0: (8, 2, 6, 8, 5, 5, 7, 9, 5, 3, 5, 4, 5, 5, 4, 3, 5, 0, 6, 2, 2, 4, 5, 4, 5, 4,
 5, 5, 3, 5, 5, 4)
1: (0, 5, 9, 2, 1, 8, 0, 3, 7, 4, 5, 4, 4, 6, 5, 4, 5, 3, 4, 4, 8, 2, 5, 7, 7, 5,
 4, 6, 5, 3, 5, 7)
2: (1, 3, 2, 6, 9, 2, 5, 1, 5, 4, 4, 4, 6, 7, 5, 6, 4, 6, 4, 5, 8, 5, 3, 5, 3, 4,
 4, 5, 4, 6, 5, 6)
3: (4, 4, 2, 2, 2, 3, 3, 7, 5, 4, 6, 4, 5, 7, 4, 7, 6, 1, 3, 5, 9, 4, 8, 5, 3, 5,
 4, 9, 2, 5, 5, 5)
4: (4, 3, 9, 3, 1, 2, 4, 0, 7, 5, 6, 5, 5, 6, 4, 7, 5, 0, 3, 3, 6, 5, 9, 7, 7, 5,
 3, 4, 4, 2, 5, 9)
5: (2, 5, 0, 3, 4, 2, 4, 7, 3, 4, 5, 4, 4, 7, 4, 4, 6, 8, 4, 6, 1, 8, 8, 4, 6, 4,
 5, 2, 3, 6, 5, 2)
6: (1, 8, 6, 0, 2, 8, 7, 5, 4, 3, 5, 5, 4, 5, 4, 6, 4, 3, 3, 5, 1, 7, 4, 3, 8, 4,
 4, 5, 5, 6, 5, 2)
7: (8, 3, 9, 1, 2, 4, 3, 5, 4, 3, 5, 4, 5, 5, 4, 4, 5, 3, 6, 3, 9, 0, 5, 7, 8, 3,
 4, 3, 4, 5, 5, 7)
8: (0, 2, 4, 7, 9, 0, 7, 0, 3, 5, 6, 5, 5, 7, 5, 5, 5, 0, 5, 6, 9, 2, 8, 7, 3, 4,
 5, 4, 4, 3, 6, 5)
9: (1, 6, 0, 4, 5, 1, 4, 7, 3, 4, 5, 4, 4, 7, 4, 3, 6, 9, 5, 6, 0, 9, 7, 4, 7, 3,
 6, 0, 3, 6, 5, 1)
10: (7, 1, 5, 9, 8, 6, 6, 8, 5, 4, 5, 3, 4, 4, 4, 4, 5, 0, 5, 3, 1, 6, 5, 3, 6, 4,
 4, 5, 3, 4, 4, 3)
11: (1, 5, 9, 4, 5, 0, 4, 4, 5, 4, 6, 5, 6, 5, 5, 6, 5, 0, 5, 3, 8, 4, 4, 5, 4, 4,
 4, 5, 5, 6, 5, 3)
12: (0, 6, 8, 0, 9, 8, 3, 7, 5, 4, 5, 3, 4, 6, 3, 6, 4, 2, 2, 5, 6, 7, 1, 3, 8, 3,
 4, 7, 5, 6, 3, 5)
13: (2, 4, 0, 6, 2, 0, 6, 6, 5, 3, 6, 4, 4, 5, 4, 4, 6, 9, 3, 7, 6, 5, 1, 9, 5, 5,
 4, 4, 2, 4, 5, 6)
14: (6, 1, 0, 9, 6, 9, 1, 1, 5, 2, 4, 5, 4, 5, 5, 4, 6, 1, 6, 3, 4, 4, 4, 6, 6, 4,
 5, 9, 5, 6, 4, 7)
15: (2, 7, 8, 0, 1, 9, 8, 7, 6, 3, 5, 5, 4, 6, 4, 4, 4, 4, 3, 4, 0, 6, 7, 2, 7, 4,
 3, 3, 3, 5, 5, 3)
16: (1, 3, 9, 3, 1, 6, 3, 4, 6, 4, 5, 4, 4, 5, 4, 4, 5, 3, 4, 4, 9, 1, 5, 7, 8, 5,
 4, 4, 5, 4, 5, 8)
17: (1, 9, 3, 1, 3, 9, 5, 2, 5, 4, 5, 4, 4, 5, 5, 4, 5, 6, 6, 3, 7, 2, 4, 8, 4, 3,
 4, 4, 6, 4, 4, 3)
18: (3, 8, 6, 3, 2, 1, 5, 2, 5, 5, 6, 5, 5, 7, 5, 6, 5, 0, 5, 4, 3, 4, 3, 4, 4, 5,
 5, 6, 5, 5, 5, 7)
19: (5, 3, 7, 7, 5, 7, 5, 8, 5, 4, 5, 4, 5, 5, 4, 3, 5, 0, 5, 3, 0, 5, 6, 3, 5, 4,
 4, 5, 3, 5, 5, 3)
20: (2, 8, 1, 7, 9, 3, 4, 0, 6, 4, 5, 4, 4, 7, 5, 6, 5, 3, 3, 4, 9, 6, 1, 5, 5, 4,
 5, 7, 3, 3, 5, 5)
21: (2, 2, 5, 7, 4, 6, 0, 5, 4, 5, 6, 4, 4, 6, 5, 7, 5, 6, 5, 5, 4, 3, 4, 6, 5, 4,
 3, 5, 4, 4, 6, 6)
22: (2, 9, 5, 0, 3, 8, 6, 6, 4, 5, 4, 4, 7, 6, 4, 6, 2, 5, 3, 4, 1, 9, 9, 2, 6, 4,
 4, 5, 4, 6, 4, 2)

(0, 6, 7, 5, 3, 6, 4, 3, 3, 4, 4, 5, 4, 5, 4, 6, 5, 7, 3, 8, 1, 3, 0, 6, 7, 4,
 5, 4, 5, 4, 5, 7) 21
(7, 0, 4, 1, 0, 4, 8, 9, 5, 5, 5, 5, 5, 6, 5, 6, 5, 0, 5, 3, 8, 1, 4, 6, 3, 4,
 6, 8, 3, 5, 6, 5) 3
(6, 0, 0, 9, 6, 6, 6, 7, 4, 3, 5, 4, 4, 6, 4, 4, 4, 4, 4, 5, 1, 7, 3, 2, 6, 4,
 4, 7, 5, 4, 5, 3) 10
(6, 7, 3, 2, 0, 0, 2, 9, 6, 4, 5, 5, 6, 5, 4, 7, 7, 5, 3, 5, 6, 8, 8, 3, 5, 4,
 5, 7, 2, 3, 5, 5) 3
(7, 9, 5, 2, 3, 0, 6, 1, 5, 5, 6, 5, 5, 7, 5, 6, 5, 0, 5, 5, 2, 5, 2, 3, 4, 6,
 5, 7, 5, 6, 5, 6) 18
(4, 2, 8, 4, 2, 3, 5, 1, 6, 4, 6, 5, 5, 6, 4, 6, 5, 2, 3, 4, 4, 5, 8, 6, 7, 5,
 3, 5, 4, 3, 5, 7) 4
(0, 0, 8, 7, 2, 6, 0, 5, 4, 5, 7, 4, 4, 6, 5, 7, 6, 6, 5, 6, 4, 2, 3, 7, 4, 4,
 3, 8, 4, 4, 6, 7) 21
(4, 2, 0, 9, 9, 1, 9, 2, 4, 5, 5, 5, 5, 8, 5, 5, 4, 2, 3, 4, 4, 7, 6, 4, 4, 3,
 5, 4, 6, 7, 4, 4) 2
(5, 5, 1, 6, 8, 6, 0, 0, 6, 3, 5, 5, 6, 8, 4, 6, 4, 7, 5, 3, 5, 6, 7, 4, 4, 4,
 4, 4, 5, 7, 5, 4) 2
(9, 2, 9, 2, 2, 3, 3, 7, 4, 3, 5, 4, 5, 5, 3, 4, 4, 1, 6, 3, 9, 0, 5, 7, 9, 3,
 5, 2, 4, 4, 5, 7) 7
(4, 5, 0, 1, 4, 4, 4, 7, 5, 4, 5, 4, 5, 7, 4, 7, 6, 2, 2, 6, 9, 6, 7, 4, 3, 5,
 4, 8, 2, 5, 5, 6) 3
(1, 9, 3, 1, 2, 9, 5, 3, 5, 4, 5, 4, 4, 5, 4, 4, 5, 6, 7, 3, 6, 1, 4, 8, 4, 3,
 4, 4, 6, 4, 4, 4) 17
